In the rows, 128 means zero.
Rotation paths and how fast each direction turns (degrees per step)
Each turn is a multiple of 5 degrees from 10 to 175, or 0.
Each row of a path follows its step; steps can be skipped.
Rotation 1:
step 0: [134 128 129 134 124 116 130 133 110 130 128 133 128 132 130 124 128 138
 135 132 138 121 129 123 123 129 133 132 126 120 126 135 137 129 122]
step 1: [120 126 134 129 130 135 127 132 128 138 123 142 129 136 124 128 122 125
 121 133 141 131 136 129 129 123 140 131 126 126 138 135 129 124 124]
step 5: [124 119 134 132 117 126 135 124 119 122 131 138 125 127 122 132 129 131
 122 125 135 126 131 120 137 131 139 124 131 127 135 137 127 135 120]
step 6: [122 139 130 128 133 130 124 131 111 134 133 136 134 133 124 124 129 130
 125 125 136 125 128 128 122 130 124 128 131 122 139 133 144 134 128]
step 7: [123 116 138 133 124 128 130 127 119 130 126 142 116 135 127 128 126 127
 134 127 131 136 133 127 125 136 129 128 128 126 131 140 127 126 114]
step 9: [129 127 136 129 123 130 120 128 118 134 141 137 113 138 125 125 127 134
 126 124 132 126 130 123 119 131 130 123 134 126 129 124 129 129 115]
step 11: [127 126 139 131 133 130 130 129 124 133 132 137 126 132 121 117 127 134
 127 119 143 125 133 119 134 128 130 118 130 132 122 125 133 137 117]
step 12: [118 131 135 125 123 134 131 131 114 130 143 129 128 135 122 139 130 135
 127 135 132 132 137 134 133 133 127 125 131 124 132 133 134 124 127]
step 14: [131 126 131 131 127 144 141 132 125 133 137 132 123 131 115 137 122 133
 127 118 130 129 133 128 132 140 126 124 128 123 130 134 132 126 125]
Directions:
[130 129 128 132 129 129 125 131 128 128 129 131 127 126 129 125 126 127
 129 129 128 127 129 129 127 130 125 126 128 130 127 125 128 131 127]  155
[129 128 129 126 124 129 127 125 128 125 132 129 130 130 128 127 126 127
 127 129 130 126 129 130 131 126 127 125 130 128 129 126 125 129 131]  110
[126 127 129 129 129 128 130 130 130 129 130 129 126 127 126 128 130 125
 123 129 127 127 128 128 128 130 130 129 130 128 128 130 122 127 126]  170
Rotation 2:
step 0: [130 122 119 122 136 129 125 134 132 129 124 124 123 122 131 122 133 127
 124 128 132 122 126 133 123 125 128 123 120 121 129 120 137 119 130]
step 1: [129 125 129 128 135 122 124 131 119 134 133 129 124 130 131 129 133 117
 126 119 132 135 135 117 125 128 123 131 134 126 124 127 126 125 121]
step 2: [130 138 130 120 132 124 136 125 120 120 126 128 130 135 137 133 136 133
 131 133 124 124 127 126 130 127 120 129 130 128 124 135 124 136 131]
step 5: [128 125 121 125 134 123 123 125 128 128 126 130 131 126 140 130 133 126
 120 129 130 129 121 135 125 119 118 127 130 129 120 127 121 120 131]
step 6: [131 125 134 122 134 126 124 125 118 129 132 136 125 129 127 129 129 135
 128 132 133 123 140 117 127 126 129 128 119 131 123 135 126 121 124]
step 9: [129 126 135 124 130 124 122 133 130 117 132 126 120 130 128 136 134 125
 120 126 132 124 129 125 121 129 128 126 127 123 134 121 118 119 121]
step 10: [131 126 126 120 129 131 125 123 124 129 132 136 129 132 144 128 141 126
 126 121 123 132 127 128 128 136 129 130 124 130 120 128 128 128 134]
step 11: [118 129 128 130 137 124 135 134 124 137 126 130 127 134 129 130 130 136
 132 134 128 126 132 124 132 128 120 120 123 137 124 130 137 127 128]
step 13: [144 127 126 127 136 126 122 135 135 127 132 129 127 127 135 133 131 131
 128 128 132 134 123 131 123 124 134 131 136 119 123 131 129 126 134]
Directions:
[124 128 127 127 129 127 128 130 127 126 124 130 128 124 128 129 128 130
 127 131 129 126 127 129 129 125 127 125 126 128 129 130 128 130 127]  125
[131 128 128 130 128 129 128 131 133 127 125 128 130 128 126 129 129 129
 127 128 128 127 125 130 129 129 131 128 130 126 128 126 129 126 124]  80
[129 128 127 127 130 131 128 128 131 127 126 124 125 131 127 129 127 130
 129 126 128 127 126 128 123 128 123 126 127 130 129 128 127 129 128]  160
[129 126 128 130 129 127 128 127 129 131 125 130 127 128 130 123 130 128
 129 128 129 126 129 127 129 128 126 131 125 131 127 125 127 128 125]  70
[128 126 131 127 132 129 128 129 131 130 131 128 129 127 128 125 128 128
 127 127 129 127 129 131 127 125 129 127 129 130 124 130 131 129 130]  140
Rotation 3:
step 0: [120 122 122 120 128 128 126 126 118 137 123 132 126 139 123 139 132 126
 121 126 132 126 133 116 126 124 129 125 128 123 138 128 129 129 132]
step 2: [126 127 134 117 124 129 125 123 123 136 122 127 116 128 130 139 125 121
 134 124 122 128 122 130 132 124 130 132 123 120 136 137 125 120 125]
step 4: [135 133 123 112 125 124 128 130 126 122 115 127 124 130 127 124 129 130
 130 128 122 125 132 125 114 129 126 125 122 126 135 134 132 118 127]
step 7: [143 125 135 124 133 120 130 133 123 120 119 132 128 135 120 131 126 129
 133 129 126 125 125 126 132 131 121 128 135 114 124 128 125 129 131]
step 10: [133 128 140 122 133 126 135 129 121 132 121 123 129 117 126 126 125 127
 120 130 130 127 126 130 119 136 127 132 124 119 135 135 136 138 133]
step 11: [130 117 137 125 131 132 135 132 117 132 121 119 132 127 126 134 121 123
 121 134 126 121 123 135 126 121 123 133 125 129 136 127 128 132 132]
step 12: [121 118 129 119 122 139 133 137 117 132 119 127 135 132 126 129 131 126
 128 128 129 125 120 126 121 125 125 120 131 125 132 123 132 135 135]
step 13: [122 122 134 119 134 129 118 138 115 128 123 122 130 131 125 127 129 128
 132 120 129 119 124 129 117 131 132 123 126 123 128 126 121 126 137]
step 14: [124 128 134 121 129 131 123 134 112 131 130 124 125 124 133 126 128 128
 133 121 122 131 114 133 127 131 130 124 120 122 133 126 119 131 121]
Directions:
[126 130 128 123 129 132 126 129 129 130 126 125 131 128 129 130 126 128
 131 125 129 128 128 129 128 126 128 128 126 130 128 129 130 129 128]  35
[130 130 130 130 127 130 127 125 128 127 128 125 127 127 124 124 129 128
 129 128 130 129 129 128 128 127 127 128 123 128 131 127 130 127 128]  60
[127 127 130 129 128 130 126 128 127 130 129 131 126 131 125 129 128 130
 133 124 130 128 126 129 130 129 128 127 129 126 126 127 126 127 130]  60
